Some points:
tensor([1.7, 0.5, 0.6, 1.7, 1.2, 1.4, 1.1, 0.5, 1.2, 0.4, 0.9, 1.6, 0.1,
        1.1, 1.7, 1.6, 0.4, 0.7, 1.1, 0.4, 0.2, 1.5, 0.7, 0.2])
tensor([1.1, 1.3, 0.4, 0.7, 0.8, 0.1, 1.2, 0.2, 0.5, 0.8, 1.4, 0.4, 1.6,
        1.3, 0.0, 0.0, 1.1, 0.4, 0.6, 0.2, 1.3, 0.9, 0.3, 1.2])
tensor([0.3, 1.7, 1.7, 0.0, 0.1, 0.0, 0.5, 1.5, 0.9, 0.9, 0.2, 0.0, 0.7,
        1.7, 1.1, 1.4, 0.6, 1.0, 1.7, 0.0, 0.7, 0.0, 1.7, 0.5])
tensor([1.1, 1.2, 0.0, 1.2, 0.9, 0.5, 0.0, 1.1, 0.0, 0.0, 1.3, 0.9, 0.3,
        1.4, 1.4, 1.3, 1.7, 1.7, 1.1, 0.3, 0.9, 0.3, 0.0, 0.7])
tensor([0.6, 0.2, 0.9, 0.8, 1.5, 1.2, 1.6, 1.2, 0.9, 0.9, 1.1, 1.2, 1.2,
        0.1, 1.1, 0.4, 0.1, 0.1, 0.3, 1.6, 0.5, 1.4, 1.5, 0.9])
tensor([0.1, 1.6, 1.4, 0.4, 0.6, 0.2, 0.6, 0.3, 0.6, 1.1, 0.4, 0.0, 1.7,
        0.8, 0.4, 0.4, 1.3, 1.2, 1.2, 0.8, 1.5, 0.2, 0.9, 0.8])
tensor([0.8, 1.1, 0.8, 0.2, 0.6, 0.4, 0.9, 0.4, 0.8, 1.7, 0.8, 0.4, 0.6,
        0.8, 0.1, 0.2, 0.9, 0.9, 0.5, 1.3, 1.6, 0.4, 0.8, 1.7])
tensor([1.3, 1.4, 0.6, 1.7, 0.9, 0.7, 0.0, 1.5, 0.2, 0.0, 1.0, 0.9, 1.4,
        1.7, 1.3, 1.5, 1.5, 1.4, 1.4, 0.1, 0.8, 0.4, 0.2, 0.4])
tensor([0.0, 0.2, 1.5, 0.6, 1.0, 0.0, 0.9, 0.9, 0.8, 1.4, 0.0, 0.5, 1.0,
        0.6, 0.2, 0.1, 0.8, 0.8, 0.4, 1.4, 0.9, 1.5, 1.7, 1.7])
tensor([0.6, 0.0, 0.8, 1.5, 1.5, 1.7, 1.7, 0.7, 1.1, 0.7, 1.3, 1.3, 1.5,
        0.0, 0.6, 0.3, 0.2, 0.2, 0.2, 1.5, 0.4, 1.7, 1.2, 0.6])
tensor([0.4, 0.3, 0.5, 1.3, 1.6, 1.5, 0.6, 0.9, 0.4, 0.2, 1.5, 1.7, 0.9,
        0.0, 0.5, 0.7, 0.8, 0.9, 0.0, 1.1, 0.6, 1.2, 0.6, 1.0])
tensor([0.9, 1.7, 1.2, 0.0, 0.0, 0.3, 1.3, 0.8, 0.7, 1.1, 0.7, 0.2, 1.7,
        0.9, 0.0, 0.2, 0.7, 0.4, 1.3, 0.8, 1.7, 0.1, 0.8, 1.6])
tensor([1.4, 1.5, 1.7, 0.4, 0.0, 0.8, 1.3, 1.7, 1.1, 1.3, 0.4, 0.6, 1.3,
        1.5, 0.3, 1.5, 0.0, 0.6, 1.5, 1.7, 1.7, 0.0, 1.3, 1.5])
tensor([0.4, 1.5, 0.7, 0.1, 0.5, 0.2, 1.0, 0.0, 0.4, 1.5, 0.6, 0.1, 1.3,
        1.1, 0.2, 0.0, 1.5, 1.3, 0.8, 0.6, 1.4, 0.5, 0.4, 0.9])
tensor([0.2, 0.8, 1.6, 0.3, 0.4, 1.1, 1.4, 0.6, 1.0, 1.2, 0.2, 0.2, 0.5,
        0.5, 0.8, 1.1, 0.4, 0.3, 1.0, 1.5, 1.0, 0.8, 1.6, 0.8])
tensor([1.5, 0.1, 1.3, 1.4, 0.8, 1.6, 0.8, 1.7, 1.6, 1.5, 0.6, 1.4, 1.5,
        0.6, 1.5, 1.2, 0.3, 0.6, 0.7, 1.7, 0.2, 0.2, 0.9, 0.1])
tensor([0.7, 0.6, 1.5, 0.8, 0.2, 1.1, 0.7, 0.6, 1.7, 1.3, 0.1, 1.0, 0.0,
        0.7, 1.6, 1.7, 0.9, 1.3, 1.6, 0.5, 0.0, 0.7, 1.0, 0.0])
tensor([1.5, 0.8, 0.0, 1.1, 1.3, 0.8, 0.2, 1.4, 0.0, 0.3, 1.7, 1.5, 1.1,
        1.6, 0.9, 0.8, 1.6, 1.5, 0.4, 0.9, 1.3, 0.9, 0.1, 1.3])
tensor([1.3, 1.0, 1.1, 0.9, 0.7, 1.7, 1.7, 1.3, 1.5, 0.8, 0.8, 0.8, 0.2,
        1.0, 1.0, 1.0, 0.0, 0.0, 0.9, 1.0, 1.1, 1.1, 1.4, 1.1])
tensor([0.0, 0.4, 1.3, 0.2, 1.1, 0.9, 1.5, 0.2, 1.5, 1.7, 0.3, 0.6, 0.2,
        0.3, 1.3, 0.9, 0.5, 0.5, 0.8, 1.2, 0.3, 1.1, 1.5, 0.3])
tensor([0.2, 0.0, 1.1, 1.3, 1.7, 1.5, 1.1, 0.4, 1.3, 0.6, 1.1, 1.1, 0.8,
        0.2, 0.8, 0.9, 0.6, 0.2, 0.2, 0.6, 0.4, 1.7, 1.1, 0.6])
tensor([1.0, 0.6, 0.2, 1.0, 1.4, 1.0, 0.3, 0.8, 0.2, 0.6, 1.7, 1.5, 0.8,
        0.4, 0.6, 0.6, 1.0, 1.1, 0.1, 0.9, 1.1, 1.3, 0.6, 1.5])
tensor([0.8, 0.9, 0.9, 0.5, 0.4, 1.3, 1.5, 1.1, 1.3, 1.0, 0.5, 0.7, 0.6,
        0.9, 0.9, 0.8, 0.2, 0.0, 0.9, 1.3, 1.2, 0.6, 1.3, 1.3])
tensor([1.7, 1.1, 0.4, 1.5, 0.3, 0.9, 0.1, 1.6, 0.6, 0.1, 0.9, 1.3, 0.4,
        1.5, 1.5, 1.7, 1.2, 1.7, 1.5, 0.4, 0.6, 0.6, 0.2, 0.4])
tensor([1.2, 0.9, 0.2, 1.6, 1.3, 0.4, 0.4, 0.1, 1.4, 0.2, 1.2, 0.3, 0.4,
        1.2, 1.2, 1.1, 1.7, 0.8, 1.3, 0.0, 0.1, 1.6, 0.4, 0.2])
tensor([1.6, 1.3, 0.1, 0.9, 1.1, 0.6, 0.2, 1.3, 0.1, 0.4, 1.6, 1.1, 1.1,
        1.3, 0.4, 0.5, 1.4, 1.5, 0.6, 0.7, 1.5, 0.8, 0.0, 1.4])
tensor([0.5, 0.4, 0.3, 1.1, 1.7, 1.3, 0.4, 1.0, 0.3, 0.5, 1.5, 1.7, 0.9,
        0.2, 0.7, 0.6, 1.1, 1.1, 0.0, 1.1, 0.8, 1.3, 0.5, 1.1])
tensor([0.9, 0.7, 1.0, 0.6, 0.2, 0.6, 0.8, 0.0, 1.7, 1.6, 0.0, 0.8, 0.0,
        0.4, 1.7, 1.3, 1.3, 1.6, 1.7, 0.2, 0.0, 1.0, 1.1, 0.0])
Along one direction, these points spread out more than along any other. For each point below, how far along it does it lie, from 0 to 99? 50 is the average, and the first point above lies past it. One standard deviation of the points above along it is 16.
tensor([0.0, 0.2, 1.5, 0.6, 1.0, 0.0, 0.9, 0.9, 0.8, 1.4, 0.0, 0.5, 1.0,
        0.6, 0.2, 0.1, 0.8, 0.8, 0.4, 1.4, 0.9, 1.5, 1.7, 1.7]) 32
tensor([1.7, 0.5, 0.6, 1.7, 1.2, 1.4, 1.1, 0.5, 1.2, 0.4, 0.9, 1.6, 0.1,
        1.1, 1.7, 1.6, 0.4, 0.7, 1.1, 0.4, 0.2, 1.5, 0.7, 0.2]) 59
tensor([0.5, 0.4, 0.3, 1.1, 1.7, 1.3, 0.4, 1.0, 0.3, 0.5, 1.5, 1.7, 0.9,
        0.2, 0.7, 0.6, 1.1, 1.1, 0.0, 1.1, 0.8, 1.3, 0.5, 1.1]) 63
tensor([1.5, 0.8, 0.0, 1.1, 1.3, 0.8, 0.2, 1.4, 0.0, 0.3, 1.7, 1.5, 1.1,
        1.6, 0.9, 0.8, 1.6, 1.5, 0.4, 0.9, 1.3, 0.9, 0.1, 1.3]) 78
tensor([0.4, 1.5, 0.7, 0.1, 0.5, 0.2, 1.0, 0.0, 0.4, 1.5, 0.6, 0.1, 1.3,
        1.1, 0.2, 0.0, 1.5, 1.3, 0.8, 0.6, 1.4, 0.5, 0.4, 0.9]) 47
tensor([0.7, 0.6, 1.5, 0.8, 0.2, 1.1, 0.7, 0.6, 1.7, 1.3, 0.1, 1.0, 0.0,
        0.7, 1.6, 1.7, 0.9, 1.3, 1.6, 0.5, 0.0, 0.7, 1.0, 0.0]) 42
tensor([1.4, 1.5, 1.7, 0.4, 0.0, 0.8, 1.3, 1.7, 1.1, 1.3, 0.4, 0.6, 1.3,
        1.5, 0.3, 1.5, 0.0, 0.6, 1.5, 1.7, 1.7, 0.0, 1.3, 1.5]) 33
tensor([1.7, 1.1, 0.4, 1.5, 0.3, 0.9, 0.1, 1.6, 0.6, 0.1, 0.9, 1.3, 0.4,
        1.5, 1.5, 1.7, 1.2, 1.7, 1.5, 0.4, 0.6, 0.6, 0.2, 0.4]) 74
tensor([1.5, 0.1, 1.3, 1.4, 0.8, 1.6, 0.8, 1.7, 1.6, 1.5, 0.6, 1.4, 1.5,
        0.6, 1.5, 1.2, 0.3, 0.6, 0.7, 1.7, 0.2, 0.2, 0.9, 0.1]) 43
tensor([0.3, 1.7, 1.7, 0.0, 0.1, 0.0, 0.5, 1.5, 0.9, 0.9, 0.2, 0.0, 0.7,
        1.7, 1.1, 1.4, 0.6, 1.0, 1.7, 0.0, 0.7, 0.0, 1.7, 0.5]) 40
